0: [122, 147, 178, 123, 162, 41, 173, 105, 81, 74, 135, 200, 93, 106, 147, 133]
1: [85, 70, 128, 152, 85, 195, 95, 156, 158, 185, 120, 95, 154, 122, 160, 126]
2: [122, 171, 142, 158, 104, 85, 95, 73, 139, 137, 155, 150, 112, 106, 154, 56]
3: [122, 134, 136, 115, 173, 73, 121, 73, 91, 114, 135, 195, 134, 106, 160, 92]
4: [179, 165, 113, 86, 255, 0, 255, 41, 196, 74, 212, 255, 71, 86, 188, 219]
5: [136, 127, 113, 175, 143, 129, 85, 96, 164, 163, 94, 156, 166, 137, 89, 147]
6: [113, 82, 217, 115, 143, 95, 179, 150, 91, 74, 183, 150, 112, 106, 222, 70]
7: [113, 111, 121, 138, 113, 122, 105, 59, 139, 106, 120, 105, 134, 106, 133, 126]
8: [95, 141, 128, 158, 162, 95, 129, 150, 125, 114, 112, 85, 120, 114, 117, 102]
9: [174, 171, 136, 138, 136, 105, 105, 122, 132, 174, 94, 85, 83, 86, 117, 133]
10: [129, 245, 128, 115, 129, 95, 129, 129, 152, 106, 94, 174, 120, 41, 193, 56]
11: [162, 119, 161, 60, 226, 122, 199, 96, 118, 41, 193, 214, 103, 96, 147, 56]
12: [204, 220, 121, 158, 95, 143, 95, 85, 125, 157, 120, 95, 134, 60, 154, 153]
13: [85, 38, 0, 97, 150, 143, 59, 144, 146, 157, 120, 129, 134, 130, 0, 102]
14: [95, 111, 161, 131, 156, 114, 199, 150, 186, 96, 161, 137, 212, 60, 147, 70]
15: [95, 159, 136, 186, 121, 239, 143, 190, 101, 151, 94, 137, 112, 151, 44, 232]
16: [168, 127, 84, 115, 189, 105, 199, 179, 146, 190, 104, 129, 93, 114, 154, 102]
17: [95, 171, 113, 115, 95, 137, 129, 137, 91, 190, 84, 95, 148, 130, 125, 186]
18: [113, 182, 194, 152, 85, 143, 40, 114, 132, 130, 94, 168, 120, 106, 140, 82]
19: [85, 171, 94, 131, 95, 95, 73, 114, 69, 157, 104, 105, 166, 174, 77, 140]
20: [105, 82, 167, 97, 0, 150, 136, 190, 91, 122, 135, 162, 127, 106, 166, 153]
21: [122, 119, 113, 123, 58, 129, 95, 190, 170, 185, 84, 156, 160, 169, 99, 191]
22: [174, 119, 121, 158, 143, 185, 143, 137, 210, 114, 155, 168, 112, 114, 77, 126]
23: [73, 93, 94, 86, 58, 137, 179, 129, 109, 210, 112, 95, 127, 106, 109, 102]
24: [168, 211, 72, 86, 104, 156, 150, 156, 205, 190, 94, 73, 93, 130, 109, 140]
25: [168, 159, 128, 115, 194, 143, 156, 114, 91, 144, 120, 122, 103, 122, 77, 110]
26: [174, 56, 72, 152, 173, 200, 95, 85, 118, 130, 58, 114, 127, 195, 125, 126]
27: [113, 102, 94, 97, 95, 85, 136, 190, 139, 114, 112, 95, 141, 157, 109, 140]
28: [156, 119, 142, 86, 113, 137, 105, 144, 132, 60, 155, 150, 160, 144, 183, 92]
29: [150, 147, 173, 106, 113, 122, 121, 122, 109, 96, 142, 214, 93, 86, 147, 133]
30: [73, 134, 121, 123, 121, 200, 95, 150, 81, 174, 84, 143, 134, 157, 77, 140]
31: [162, 119, 155, 145, 143, 114, 143, 114, 180, 86, 142, 150, 154, 130, 226, 82]
32: [136, 111, 121, 145, 113, 105, 150, 137, 146, 151, 112, 114, 103, 130, 125, 92]
33: [105, 82, 58, 131, 136, 174, 156, 96, 125, 169, 120, 105, 120, 74, 89, 159]
34: [150, 119, 184, 145, 199, 85, 129, 156, 132, 130, 94, 129, 103, 144, 231, 56]
35: [136, 176, 184, 75, 218, 73, 136, 105, 101, 41, 173, 255, 71, 86, 166, 147]
36: [129, 153, 155, 115, 173, 162, 173, 122, 164, 130, 128, 174, 57, 74, 154, 126]
37: [195, 141, 104, 138, 121, 114, 121, 114, 132, 144, 120, 114, 103, 137, 99, 92]
38: [73, 70, 113, 97, 104, 150, 113, 114, 91, 174, 94, 73, 182, 144, 125, 176]
39: [129, 206, 155, 123, 95, 156, 189, 231, 210, 122, 149, 129, 57, 106, 140, 102]
40: [85, 134, 104, 138, 129, 105, 40, 179, 125, 60, 72, 73, 202, 130, 147, 153]
41: [95, 70, 84, 106, 129, 143, 162, 114, 152, 144, 104, 105, 177, 200, 63, 170]
42: [122, 192, 113, 75, 58, 156, 129, 114, 210, 130, 173, 122, 127, 185, 125, 140]
43: [174, 192, 113, 170, 113, 85, 113, 144, 125, 130, 112, 114, 182, 137, 125, 133]
44: [129, 93, 40, 86, 95, 143, 156, 129, 186, 137, 104, 114, 198, 205, 63, 153]
45: [105, 134, 226, 86, 199, 105, 85, 105, 118, 60, 208, 168, 93, 41, 183, 110]
46: [136, 102, 155, 206, 85, 174, 73, 96, 196, 180, 84, 85, 160, 190, 99, 126]
47: [136, 165, 142, 115, 129, 85, 129, 144, 101, 114, 94, 85, 127, 180, 44, 110]
48: [174, 159, 142, 115, 179, 114, 59, 85, 101, 96, 217, 156, 103, 114, 154, 92]
49: [129, 141, 189, 123, 156, 114, 156, 122, 175, 60, 142, 162, 83, 130, 117, 110]
50: [190, 82, 136, 152, 95, 137, 179, 85, 158, 169, 167, 129, 83, 122, 117, 153]

[136, 197, 84, 152, 143, 143, 113, 129, 186, 144, 167, 105, 148, 122, 140, 191] 43 5 12
[174, 127, 178, 131, 173, 105, 113, 137, 91, 60, 193, 218, 93, 74, 198, 118] 29 35 45
[136, 56, 84, 86, 136, 95, 121, 114, 69, 174, 104, 105, 172, 144, 203, 206] 38 17 27
[95, 141, 113, 181, 129, 143, 95, 105, 101, 122, 161, 137, 134, 144, 125, 147] 7 5 8
[95, 119, 173, 181, 156, 114, 105, 114, 132, 163, 155, 156, 154, 130, 109, 140] 5 8 7
[113, 111, 121, 145, 40, 190, 85, 105, 186, 74, 112, 122, 120, 151, 166, 159] 7 1 42
[85, 206, 113, 123, 121, 105, 121, 85, 91, 114, 104, 95, 127, 122, 140, 176] 17 7 19
[85, 70, 121, 42, 85, 114, 121, 96, 91, 96, 149, 59, 148, 144, 140, 206] 38 27 7
[243, 82, 155, 131, 113, 85, 143, 96, 101, 106, 112, 95, 127, 106, 89, 153] 37 50 9
[113, 70, 155, 170, 173, 137, 85, 144, 118, 106, 142, 95, 71, 96, 140, 82] 8 32 7
[156, 119, 189, 158, 168, 73, 113, 129, 146, 74, 128, 114, 160, 114, 133, 92] 8 49 31
[59, 171, 149, 75, 136, 122, 121, 255, 91, 114, 155, 85, 166, 174, 125, 126] 27 8 47
[73, 159, 58, 131, 95, 137, 105, 162, 91, 210, 104, 73, 148, 210, 99, 126] 19 17 30
[136, 102, 167, 170, 104, 143, 95, 174, 132, 60, 120, 137, 160, 130, 125, 110] 28 8 32
[129, 141, 104, 115, 73, 129, 150, 59, 205, 190, 112, 105, 148, 163, 133, 181] 42 7 5
[150, 165, 136, 164, 85, 200, 95, 150, 158, 163, 84, 129, 202, 195, 177, 102] 46 1 43
[95, 141, 84, 131, 73, 105, 95, 129, 158, 169, 94, 105, 182, 106, 125, 196] 17 21 38
[184, 134, 128, 115, 173, 179, 136, 144, 132, 163, 104, 137, 112, 96, 117, 102] 25 37 9
[168, 153, 189, 97, 184, 150, 162, 129, 101, 60, 128, 105, 93, 106, 172, 118] 49 36 25
[105, 134, 199, 106, 95, 59, 168, 137, 180, 106, 167, 73, 182, 114, 154, 133] 14 27 8
[143, 153, 128, 75, 58, 143, 129, 105, 139, 144, 161, 129, 127, 96, 44, 102] 37 42 32
[59, 159, 136, 181, 58, 137, 121, 122, 55, 137, 94, 122, 148, 151, 89, 102] 19 30 17
[95, 220, 58, 138, 85, 105, 121, 156, 132, 130, 112, 105, 198, 151, 160, 159] 43 17 19
[150, 119, 94, 86, 85, 59, 113, 137, 91, 60, 161, 143, 160, 74, 183, 133] 28 29 3
[143, 187, 113, 138, 168, 156, 189, 168, 125, 130, 128, 114, 83, 114, 109, 56] 25 32 8
[113, 56, 72, 123, 95, 185, 121, 129, 139, 169, 104, 73, 177, 210, 109, 181] 41 38 44
[129, 119, 142, 152, 121, 179, 156, 205, 81, 74, 120, 105, 134, 151, 44, 186] 15 47 27
[143, 220, 149, 106, 162, 122, 156, 162, 91, 96, 221, 174, 71, 86, 89, 118] 29 25 48
[136, 93, 113, 106, 129, 137, 143, 185, 158, 130, 112, 122, 134, 96, 89, 102] 32 27 8
[105, 93, 173, 123, 113, 156, 150, 162, 175, 169, 142, 59, 160, 157, 188, 92] 1 32 31
[150, 70, 136, 186, 143, 190, 121, 122, 101, 214, 135, 137, 177, 137, 89, 232] 5 38 33
[59, 127, 142, 97, 179, 85, 129, 105, 235, 122, 198, 190, 127, 96, 198, 102] 31 14 49
[143, 147, 155, 164, 85, 137, 150, 150, 55, 86, 135, 179, 112, 114, 193, 56] 29 28 6
[129, 147, 194, 75, 136, 95, 204, 144, 255, 106, 193, 184, 57, 41, 183, 102] 36 49 39
[85, 134, 84, 123, 85, 209, 40, 144, 170, 130, 104, 105, 160, 169, 125, 126] 1 30 46
